Named moves (each a turn or a mirror), then the moves between two rows, first move first; the first pair answered:
Nez (before => after):
-5,8,-15,43,-250,-92,-50,117,58,-269,250,175,-59,162,37,10,-76,-117,-181,-144,0,-66,274 => -2,125,33,-74,-194,-192,-57,120,-6,-281,258,160,-88,236,3,-61,-178,-30,-101,-200,-99,-29,262
-11,218,-147,-106,-124,6,-87,239,30,-66,200,105,-97,-104,-94,-89,-55,12,57,22,-117,73,-80 => 8,104,-153,36,-204,65,-102,231,72,-113,211,108,-32,-130,-64,-40,105,-116,42,62,18,80,14
-25,-108,185,240,151,44,-39,-22,-21,312,320,-77,210,-76,179,97,-142,-23,86,30,-280,-33,112 => -4,-112,197,235,149,52,-63,1,6,284,319,-58,242,-59,189,89,-118,-37,95,60,-265,-21,96
-216,-119,-41,361,-490,301,-118,-56,239,160,450,-95,106,-29,311,62,338,-138,-17,69,87,176,303 => -179,461,99,-184,42,-157,-115,0,-88,201,355,-22,-209,131,214,-269,-328,270,192,50,-595,127,68
rutuf (before => after):
-119,-203,-171,92,-332,179,47,-41,41,132,-168,-9,173,-101,111,71,215,-19,-131,-49,208,-7,93 => -165,-41,-97,77,-389,240,-35,-20,19,219,2,-24,252,-23,243,58,133,-20,-130,-78,96,127,113
159,-57,-172,-25,100,-100,107,64,-154,-178,-67,86,-163,29,-242,71,15,-75,-4,-16,61,-160,-123 => 69,248,-37,-93,-24,-48,-32,86,-158,16,178,70,-112,108,74,17,-181,-95,82,-82,-198,56,-110
-141,-57,189,30,130,123,-29,-269,-145,229,-63,-79,226,161,159,134,-42,38,-132,-150,-34,-352,-73 => -130,-85,175,83,160,94,-5,-234,-124,196,-128,-77,150,149,125,104,-26,31,-158,-126,13,-390,-95
dedo (before => after):
1,-181,-95,277,-25,-41,145,152,156,-94,-342,177,245,-85,-340,-64,325,-43,-72,154,19,-114,26 => -180,-230,7,337,-156,88,28,-3,242,83,-259,65,365,-50,-38,21,316,-92,-164,47,34,-5,-14
227,-328,-47,-4,273,25,140,32,-113,-26,-453,-56,-56,-245,-335,21,109,200,-41,8,153,-241,-212 => 9,-401,-57,84,119,134,18,-205,17,132,-417,-239,71,-286,-50,57,130,173,-161,-106,188,-185,-252
193,-66,-77,103,154,-93,181,75,35,-19,0,114,-57,-107,-152,50,24,-132,-47,-44,28,-122,-55 => 104,-183,-92,124,110,15,95,17,123,19,-42,17,44,-148,-36,122,130,-128,-90,-44,87,-87,-64
128,173,-109,173,-366,-184,-219,-426,-149,298,382,-216,244,-155,-16,126,350,-330,-196,145,141,17,3 => 134,419,-79,83,-327,-260,-248,-335,-196,366,507,-164,209,-72,25,83,150,-290,-85,150,-85,140,-8
gatu (before => after):
225,-280,-108,105,-77,108,63,149,-82,-353,-2,42,-86,-200,-197,-65,189,-61,110,159,132,-90,40 => -44,-401,-60,109,-94,215,-60,-150,21,-98,-162,-172,44,-232,68,-13,221,18,-153,66,157,-62,-136
39,-62,-231,95,-52,35,12,293,205,196,-21,331,107,-176,105,13,-29,15,296,-766,1,-25,-213 => 87,-22,-225,127,-93,-6,45,297,171,149,18,391,77,-143,46,-21,-1,-9,354,-744,-28,-33,-189
-52,-123,-150,7,20,65,-171,-220,141,295,-4,-54,282,10,350,101,105,-77,53,-192,45,-39,73 => 229,85,-136,-16,-78,-52,-60,91,63,129,241,161,105,51,169,16,20,-216,278,-74,-63,7,304
-227,-97,-47,21,66,-108,25,-219,12,92,-249,-230,-57,-155,9,65,21,98,-158,-72,165,-41,-95 => -204,211,46,87,-189,-10,-73,-126,19,161,164,-168,-51,20,228,21,-153,-96,-39,-35,-84,227,109

Between the rows of a pair lie 2 to 3 moves.
384,54,-69,13,13,-237,209,320,-240,-252,213,309,-229,78,-343,-101,-133,-223,243,211,32,-55,254 => 34,-48,-40,-237,428,-333,95,-139,-206,-75,-418,-15,-200,-66,-334,-44,-167,214,-76,38,72,-283,-267
Nez then gatu then Nez
78,-210,-253,-154,-3,90,193,-109,-198,-306,-631,-30,152,-111,104,44,139,-61,150,13,364,-345,-134 => -37,184,-62,-60,-439,329,-35,-32,-153,7,23,-82,289,121,672,-44,-53,-327,233,2,-16,71,89
dedo then gatu
146,-284,-143,118,105,22,155,156,-31,-229,-208,162,-184,-177,-381,128,280,91,-53,100,300,-93,13 => -226,153,4,-205,245,-18,-73,-163,-115,149,-235,-88,-134,-70,78,-7,-215,353,-133,-120,-212,61,-323
gatu then Nez
-56,-201,-71,-264,422,-342,36,-285,-70,-169,-541,-88,-137,-25,-156,-113,5,325,-91,-107,69,-276,-461 => -317,-76,39,78,-237,122,-293,-410,160,248,16,-266,209,103,629,-9,91,-38,-216,-205,8,164,-230
gatu then Nez
-107,161,270,-317,67,209,-282,-323,72,228,-111,-75,-53,-21,336,-150,-160,195,54,-117,-99,221,-189 => 140,282,246,-421,269,-36,-93,-52,-51,7,-131,123,-245,18,-68,-241,-293,218,261,2,-198,137,-193
dedo then gatu
80,71,-11,94,-148,-79,226,255,66,-413,-2,-47,-279,97,-308,-116,188,-81,-4,292,84,-8,205 => -254,-116,-28,47,65,-38,93,-153,147,-242,-415,-312,-174,-52,-128,-55,208,196,-232,98,187,-98,-177
Nez then gatu
144,-163,182,85,-306,-93,154,150,329,78,81,233,119,-34,-421,-35,284,82,221,82,449,-283,-35 => -46,270,333,-276,-6,-350,22,15,139,303,48,156,9,48,-240,-209,-235,355,260,21,-38,-202,-275
dedo then Nez
562,256,342,141,-323,18,-188,258,87,274,461,-206,14,121,78,-26,60,-477,413,547,-226,625,143 => 343,-54,336,325,-424,176,-327,-38,303,430,281,-460,248,19,307,110,365,-485,145,427,38,613,-8
rutuf then dedo then rutuf
-336,-3,161,-96,422,-174,38,108,-53,-258,-360,189,-133,75,-95,124,-44,20,-239,-35,393,130,48 => -435,-119,172,166,118,23,-74,36,55,-170,-194,158,29,69,184,205,134,-156,-308,2,518,240,189
rutuf then Nez then rutuf
-341,263,87,-246,-61,-8,-151,-81,27,209,41,-8,-180,-7,371,-106,-475,-91,80,-22,-413,421,-40 => 155,-183,-124,-145,158,-215,276,254,-22,-361,-315,272,-327,-101,-449,-46,-62,-135,170,175,79,-44,117
gatu then dedo
-39,245,-126,-200,603,-391,-109,-663,-167,88,-285,-489,-97,-265,-385,-148,-347,220,-119,-176,-215,-232,-379 => -51,-410,-296,328,147,24,-103,-682,107,6,-268,-552,165,-430,-387,112,377,-104,-348,-150,427,-259,-138
dedo then Nez
573,52,-143,66,-201,-129,72,89,120,-615,-76,150,343,-119,-634,-198,449,-294,55,314,67,-369,-88 => 444,-112,-168,60,-134,-100,30,-99,168,-562,-332,48,446,-193,-580,-105,556,-215,-86,276,164,-414,-255
Nez then dedo
-160,-91,-15,-18,25,275,-77,-132,115,113,288,-96,88,-57,221,137,18,-27,122,-173,198,250,24 => -46,-103,-19,43,-9,264,-12,-46,168,31,397,-49,92,-50,168,112,63,-103,139,-102,268,294,110
rutuf then gatu
179,343,35,-139,-260,-197,163,47,-322,183,464,79,-79,170,283,-77,-208,-114,160,-79,-337,275,102 => -44,338,44,-295,-80,-241,99,-246,-355,289,214,-56,-78,113,372,-83,-302,92,14,-227,-395,164,-171
dedo then gatu then rutuf
-502,-20,-27,-390,323,-55,-344,-325,59,263,-279,-348,82,301,179,129,-968,143,-116,-104,-612,103,-576 => -327,-972,-345,32,244,78,-85,-382,250,-70,-715,-305,212,-18,-285,443,-90,19,-366,-21,276,-253,-510
rutuf then Nez
62,252,117,-289,164,32,-119,-54,-58,19,-118,-150,-12,17,58,-106,-201,186,-82,-187,-178,-71,-102 => 263,-124,40,58,-193,260,-35,134,133,-203,15,-70,76,-48,-71,12,244,-139,-61,-39,202,-70,223
Nez then gatu then rutuf
234,-150,-79,57,93,17,101,91,-39,-206,-90,137,-51,-14,-256,36,82,-24,106,144,118,-159,8 => 205,-233,-68,194,-53,153,31,80,43,-142,53,93,35,-48,-100,55,181,-124,15,130,156,-45,80
rutuf then Nez then rutuf
-118,-133,78,-39,-192,167,-249,-330,84,217,6,-285,172,-1,290,213,82,64,-276,-25,122,17,-185 => 142,290,140,-143,-232,10,-159,-2,-93,126,422,-47,35,237,228,53,-229,-27,23,70,-234,136,67
rutuf then gatu then Nez
-343,-259,159,44,66,184,-124,-359,80,202,63,-235,37,-110,217,135,47,-25,-248,-3,123,82,-23 => -115,-129,130,-233,464,-190,168,-203,-116,-2,-135,-71,-227,-103,-225,-9,-159,200,-80,85,-92,-139,-102
Nez then dedo then rutuf
48,45,5,-250,180,-206,97,0,-76,4,-167,-49,-91,-67,-197,-82,-16,128,152,33,-2,-138,-101 => 40,-114,-61,136,-238,73,37,79,57,38,156,-26,69,-20,21,32,202,-156,107,48,154,38,185
rutuf then Nez then gatu
-95,-193,-64,-93,262,-283,387,183,-136,-439,-147,533,68,-34,-397,-212,2,219,70,-207,100,-335,193 => -166,17,-20,-237,338,-356,284,161,-209,-335,-144,484,71,-17,-268,-254,-215,327,97,-235,-122,-283,77
rutuf then gatu
-462,287,158,-259,-91,126,-554,17,45,218,226,-109,317,35,747,100,-391,188,-191,-40,-119,-81,-233 => 319,18,-130,-249,186,-217,1,611,-151,-548,54,382,-114,-41,-344,56,-85,115,111,283,210,-518,99
gatu then rutuf
160,361,51,-134,-315,-120,10,-107,-219,359,137,69,-111,239,357,58,-71,52,221,-211,-404,190,-52 => 476,111,-86,-145,-44,-298,281,58,-338,-31,-155,276,-310,97,-232,89,114,137,300,-35,-140,-117,-41
dedo then rutuf
-227,-406,65,50,90,-154,-162,-110,97,401,-452,-245,150,-122,477,10,-119,-53,-291,-193,249,-152,-161 => 96,-254,44,-181,439,-475,148,129,-89,112,-598,-19,-58,-93,-53,-100,-301,85,-133,-57,134,-365,-178
dedo then dedo then rutuf
-233,-269,-83,107,194,-51,-16,-195,85,104,-482,-128,2,-242,-20,142,126,157,-255,-120,167,-160,-275 => -259,-38,-28,-64,267,-113,-132,-237,19,183,-453,-200,-21,-207,54,65,-106,251,-238,-124,-88,-120,-373
Nez then dedo
